Each path below is one point turned by a fixed rotation once a step. After each direction that follows a path, write how fast that rotation turns it, in degrees a step (0 if it stays still).
Each turn is a multiple of 5 degrees from 10 to 175, or 0.
Each row of a path follows its step; steps can be skipped.
path 1
step 0: [ 0.55  2.06  0.83  0.55  0.21  1.57  0.39  1.20 -0.73 -0.92  1.44 -1.36
 -1.13 -1.31  0.87 -0.13  1.10 -0.67  0.97  0.05 -0.05 -1.94  1.57 -0.91
  0.18 -1.05 -2.04  0.40 -0.82 -1.32 -1.76 -1.49  2.20  0.42 -2.03 -3.92
  2.51  0.22  0.75 -1.83  1.09  0.30  2.00  1.16 -0.75 -0.38 -1.84 -1.05
 -1.43  1.62  0.71]
step 1: [ 1.94  0.21  0.28 -0.44 -0.12  1.01  0.82  1.07  1.04 -0.79  1.06 -0.43
 -1.97 -0.36  1.90 -1.34  1.33 -1.64  1.38  1.34 -2.24  1.14  1.16 -0.82
  0.97 -1.37  0.29 -1.08  0.79 -0.84  0.81 -1.12  0.82  2.07 -2.17 -3.68
  1.47 -1.82 -2.10 -1.41  1.58 -1.82 -0.18 -0.58 -0.36  0.76 -1.87 -1.84
 -0.52  0.53 -1.52]
step 2: [ 2.15 -0.14 -0.18 -0.88  0.45  0.15  2.18 -1.29  0.76  0.79  1.36  0.96
 -1.20  2.56 -0.40 -0.75 -1.48 -1.44  0.34 -0.77 -3.56  1.03  2.34 -0.01
  1.28 -0.73  0.68 -1.53  2.36 -1.66  2.05 -2.41  0.11 -0.50  0.42 -0.76
  0.03  0.39 -1.23 -2.39  0.83 -1.70 -1.47 -0.32  0.52 -0.03 -0.99 -0.86
  1.00 -1.56 -1.62]
step 3: [ 1.38  2.33 -1.02 -1.62 -0.17 -0.50  2.99  0.81 -0.96  0.01  0.62 -0.20
 -1.39  3.17 -2.12  0.37 -3.45 -1.63  1.77 -2.05 -0.64  0.09  1.57 -0.22
 -1.45  0.24  0.23 -0.35  1.15 -0.78 -0.51 -0.93  0.68 -0.94 -0.30 -0.54
 -1.37  2.04  0.11 -1.87  0.72 -0.12 -0.35  1.33  1.90 -0.96  0.30 -0.11
  1.18 -1.87  1.80]
step 4: [ 2.07  2.24 -1.08 -2.00  0.86 -0.22  1.21  1.56 -1.05 -0.99  0.26 -0.51
 -1.96  0.73 -0.22 -0.11 -2.23 -0.02  2.42 -0.81  1.23 -0.84  0.35 -0.82
 -0.49  1.56 -0.97  3.36  1.24 -0.73 -1.86  1.61  1.63  1.72 -0.09 -0.40
 -0.66  1.07  0.88 -1.99  1.41 -1.46  0.85  0.53  0.08 -1.49 -0.31 -1.09
 -1.47  1.42  2.80]
step 5: [ 2.47  1.76 -0.66 -0.12  0.78 -0.46 -1.28  1.85 -0.62 -0.82  1.53  0.16
  0.46  0.21  0.83 -1.52 -1.05  1.00 -0.23 -1.31 -0.40 -1.45 -0.60 -2.21
  0.61  0.58 -1.32  2.41  0.04 -1.07  1.00  0.11  0.48  2.71 -2.52 -0.65
  2.49  0.00  1.11 -2.17  1.20 -1.64 -0.19  0.03 -1.59  0.17 -2.44 -1.49
 -1.47  2.51  0.58]
step 6: [ 1.70  0.92 -0.42  0.40 -1.27  0.79  0.85  0.93  1.33 -0.15  1.79  0.24
  1.50  1.12  0.92 -2.38 -0.66 -1.89  0.18  0.46 -0.30 -0.63  1.07 -0.04
 -0.29 -0.02 -1.00  0.40 -0.26 -1.18  1.62 -2.58 -1.33  0.30 -3.41 -0.02
  4.19 -2.59 -0.73 -1.64  1.02 -1.56 -1.59  0.34 -2.01  0.35 -0.66 -1.51
  0.27 -0.67  0.08]
step 7: [ 1.11 -0.32 -1.19  0.07 -0.56  1.49  3.43 -1.07  0.15  0.23  0.84  0.12
 -0.30  0.59  0.28 -1.15 -0.15 -1.98  0.20  0.48 -1.47 -1.89  3.20  1.84
 -0.27 -0.30 -1.13 -0.42  0.46 -2.16 -1.46 -2.38  1.35 -2.69 -0.78 -1.90
  2.53 -1.21 -0.24 -1.87  0.01 -0.68 -0.52  0.20 -0.75 -2.14 -0.11 -0.95
  0.85 -1.91  0.71]
step 8: [ 1.49  0.09 -1.66 -0.66  0.24  0.26  3.07  1.52 -2.41 -1.12 -0.33 -0.13
 -2.20  0.81  0.76 -0.20 -0.71 -0.95  1.07 -0.33 -2.15 -0.80  1.96 -0.29
 -1.40 -0.18  0.13 -0.99  0.15 -0.39 -2.51  0.48  2.66  0.30 -0.80 -5.05
 -0.40  0.37  0.24 -0.73 -0.53  0.03 -0.38  0.14  1.77 -2.01 -0.98 -0.61
  0.55 -1.20 -0.26]
step 9: [ 2.24 -0.19 -0.39 -1.30  1.50 -0.03  1.70  1.63 -1.21 -1.49  0.22  0.68
 -2.19  2.26  1.44 -0.79 -1.73  0.06  1.30 -0.34 -1.81  1.14 -0.07 -1.74
 -0.41  1.26  0.54  1.34  2.73  0.48  0.33  1.51  0.19  3.80  0.82 -1.70
 -0.76 -0.51  0.29 -1.15  0.42 -1.76 -1.81 -0.93  1.40 -1.04 -1.22 -1.13
 -1.19 -0.74 -1.00]
step 10: [ 1.57  0.51  0.21 -1.22  1.19  0.60  0.25  0.98 -0.33 -0.79  2.68  0.52
  0.56  2.86 -1.02 -0.75 -2.50  0.38 -0.81 -2.87 -0.86 -0.36 -0.06 -1.79
 -0.93  0.81 -0.75  1.54  2.19 -0.59  2.16 -0.45 -2.19  1.69  0.63  1.53
  1.96  0.81  1.32 -2.51  0.07 -0.77 -2.09 -0.24  0.56 -0.31 -1.07 -1.25
 -0.60 -1.41  0.77]
Speeds:
[-0.20 -0.17 -0.23  0.39 -0.02 -0.12  0.05 -0.77  0.20  0.34  0.87 -0.07
  0.40 -0.09  0.06  0.12 -0.90 -0.59  0.42 -0.27 -0.03  0.41 -0.16 -0.05
 -0.10  0.24 -0.30 -0.15  0.26  0.69  0.09 -1.07 -0.38 -0.70  0.06  0.17
  0.08 -0.19  0.22  0.19 -0.60 -0.46 -0.06 -0.41 -0.03  0.14 -0.33  0.65
 -0.15 -0.43  0.67] | 90
[ 0.01  0.18  0.02 -0.31 -0.47  0.07  0.36  0.61  0.45 -0.24 -0.27 -0.20
 -0.26  0.07  0.30 -0.13 -0.03 -0.70  0.96  0.81  0.70  0.76 -0.20  0.18
 -0.45  0.21  0.26  0.16 -0.10  0.50 -0.12  0.24 -0.48  0.46 -0.40  0.09
 -0.19 -0.91 -0.67  0.48  0.28 -0.17 -0.13  0.03  0.08  0.26  0.61 -0.15
  0.05 -0.33  0.31] | 140
[ 0.37  0.48  0.07  0.10 -0.28 -0.68  0.01 -0.17 -0.01 -0.40  0.07  0.20
  0.59  0.26 -0.21 -0.06 -0.13  0.39 -0.47 -0.34  0.27  0.66 -0.91 -0.04
  0.99 -0.16 -0.36  0.32 -0.20 -0.21  0.17  0.55  0.33 -0.61 -0.02 -0.35
  0.44 -0.88  0.13  0.10  0.57  0.11  0.42  0.21  0.40 -0.22  0.23 -0.07
 -0.16 -0.31  0.74] | 55
[-0.25  0.03  0.95 -0.32 -0.48  0.59  0.92  0.46  0.12 -0.65  0.16  0.45
  0.86  0.21 -0.50  0.22  0.08  0.05  0.22 -0.28  0.37 -0.87  0.13  0.52
  0.30 -0.16  0.27  0.14 -0.24 -0.36 -0.16 -0.39 -0.32 -0.39  0.10  0.18
 -0.31  0.30  0.29 -0.07  0.32 -0.37  0.04 -0.46  0.02  0.10  0.36  0.46
  0.55 -0.45 -0.03] | 90
[ 0.30 -0.45  0.35 -0.09 -0.30  0.14 -0.23 -0.15 -0.97 -0.60  0.04 -0.08
  0.38 -0.30  0.31  0.06  0.50  0.45  0.24  0.33 -0.11  0.39 -0.28 -0.11
  0.42  0.45  0.17 -0.43 -0.35  0.46  0.27 -0.26  0.21  0.40 -0.49  0.15
 -0.64  0.15  0.02 -0.07  0.66 -0.69 -0.65 -0.52  0.15 -0.30 -1.02 -0.17
 -0.37  0.31  0.32] | 90
